In the data rows, zero lies at 4.5, halfway between 4 and 5.
Some points, one per row:
[4 7 0 6 7 1 5 8 5 2 3 5 4 3 3 1 4]
[5 3 7 4 5 5 4 5 8 4 8 5 6 7 7 4 6]
[4 7 2 5 4 3 6 4 5 3 2 5 3 6 3 6 5]
[4 2 1 4 5 9 3 3 1 8 9 0 5 3 6 0 4]
[4 3 4 5 3 7 3 5 1 6 5 1 5 2 4 1 4]
[6 5 7 4 5 2 3 5 9 2 4 5 3 7 7 7 5]
[3 3 0 4 4 2 9 4 4 7 5 8 3 2 5 1 3]
[6 3 7 5 4 5 3 5 6 5 8 2 6 6 7 5 5]
[4 6 0 5 6 6 5 8 2 4 1 4 4 2 3 0 3]
[5 5 9 5 5 6 4 3 4 4 5 5 7 7 6 9 6]
[3 4 6 4 4 8 3 4 6 6 6 4 7 5 6 6 6]
[5 5 2 5 5 3 7 3 4 2 4 6 3 4 3 3 4]
[4 5 7 5 6 4 6 5 4 6 8 3 9 6 5 5 7]
[6 6 6 4 3 4 5 4 5 5 4 6 4 6 4 5 4]
[4 5 0 6 6 0 6 5 3 2 2 5 4 3 0 0 3]
[5 4 5 6 5 4 5 4 3 5 8 6 5 5 3 5 4]
[8 8 1 6 5 0 4 5 4 0 4 3 4 4 1 2 5]
[5 2 6 6 3 5 4 1 3 6 9 4 6 5 5 6 6]
[4 3 3 4 6 4 4 7 7 5 4 6 3 3 5 1 3]
[4 5 3 5 4 7 4 3 3 6 4 4 6 3 3 1 4]
[5 5 2 6 6 2 3 7 5 4 4 3 4 3 3 1 5]
[5 4 7 4 4 7 4 1 4 6 1 5 3 6 6 9 7]
[6 7 5 6 3 2 5 4 4 3 2 6 5 5 3 9 5]
[3 4 5 4 3 9 2 2 1 7 2 3 3 5 7 6 5]
[6 8 0 6 7 0 6 5 4 0 2 5 4 3 2 3 6]
[4 6 3 4 5 7 2 4 3 4 1 5 5 4 4 4 4]
Here are 10 more points, each followed by its number:
[4 2 5 5 6 4 4 6 6 4 5 4 6 4 3 4 3] 0
[3 3 0 3 6 7 5 4 3 5 4 5 3 3 6 0 2] 1
[3 7 0 8 7 1 5 9 2 4 0 6 4 3 2 0 3] 2
[2 4 1 5 4 6 4 4 2 5 2 5 3 4 3 0 2] 3
[1 4 3 3 5 9 2 4 1 8 3 3 5 3 7 0 3] 4
[5 5 9 4 3 6 4 2 7 4 4 6 4 8 6 9 8] 5
[5 4 4 3 4 7 4 3 3 5 2 3 4 5 4 6 5] 6
[6 3 5 4 4 3 5 5 6 6 8 2 5 4 5 2 4] 7
[3 7 3 7 6 2 6 8 3 6 2 5 4 5 3 4 4] 8
[4 3 2 5 5 4 4 6 4 4 1 3 6 2 3 2 4] 9
Which of these numbered points is nearest to each point below, ignoring the direction in which the first points spread most? Its number follows each.
[4 2 2 5 4 5 3 7 1 5 4 1 4 3 4 1 2] > 9
[5 7 9 5 4 2 5 1 7 4 5 7 6 7 6 9 8] > 5
[2 4 9 5 2 8 3 8 0 8 5 5 4 5 4 3 5] > 2
[5 6 8 8 6 5 5 6 3 5 5 5 7 6 4 7 6] > 8
[4 6 9 4 3 4 5 3 7 3 4 7 6 6 6 9 6] > 5
Here are 10 other points, each followed by its number:
[4 5 3 6 7 2 5 6 7 4 2 5 5 4 4 2 3] 0
[4 4 5 5 4 6 4 4 3 6 4 6 4 5 5 7 5] 1
[4 6 7 4 5 5 5 4 4 4 3 6 5 5 4 9 7] 2
[4 7 2 6 6 2 5 6 6 4 3 4 4 5 4 1 3] 3
[5 5 7 5 2 4 5 2 4 3 8 7 5 7 3 9 6] 4
[5 6 5 6 6 1 5 4 6 4 4 5 3 6 4 8 4] 5
[4 5 6 3 4 3 5 4 7 4 5 7 4 5 6 7 4] 6
[4 7 0 7 7 0 5 8 3 1 0 5 5 1 1 0 4] 7
[4 2 7 4 4 4 8 3 3 3 7 7 5 7 5 9 5] 8
[4 5 7 4 1 3 6 2 4 5 6 6 0 5 5 9 5] 9
Which of these numbered points is nearest to each point below, ignoring the direction in which the first points spread most? Its number follows each.
[4 2 3 7 5 4 1 7 0 6 8 1 5 2 3 0 2] > 7
[6 6 8 4 3 2 5 2 7 3 7 5 3 7 3 9 7] > 4
[4 3 4 4 4 3 7 3 5 4 6 7 4 4 5 5 3] > 6
[6 1 6 7 5 6 3 6 1 8 9 2 5 4 3 1 4] > 7
[6 3 5 3 2 7 3 2 3 6 4 4 3 4 5 6 6] > 1
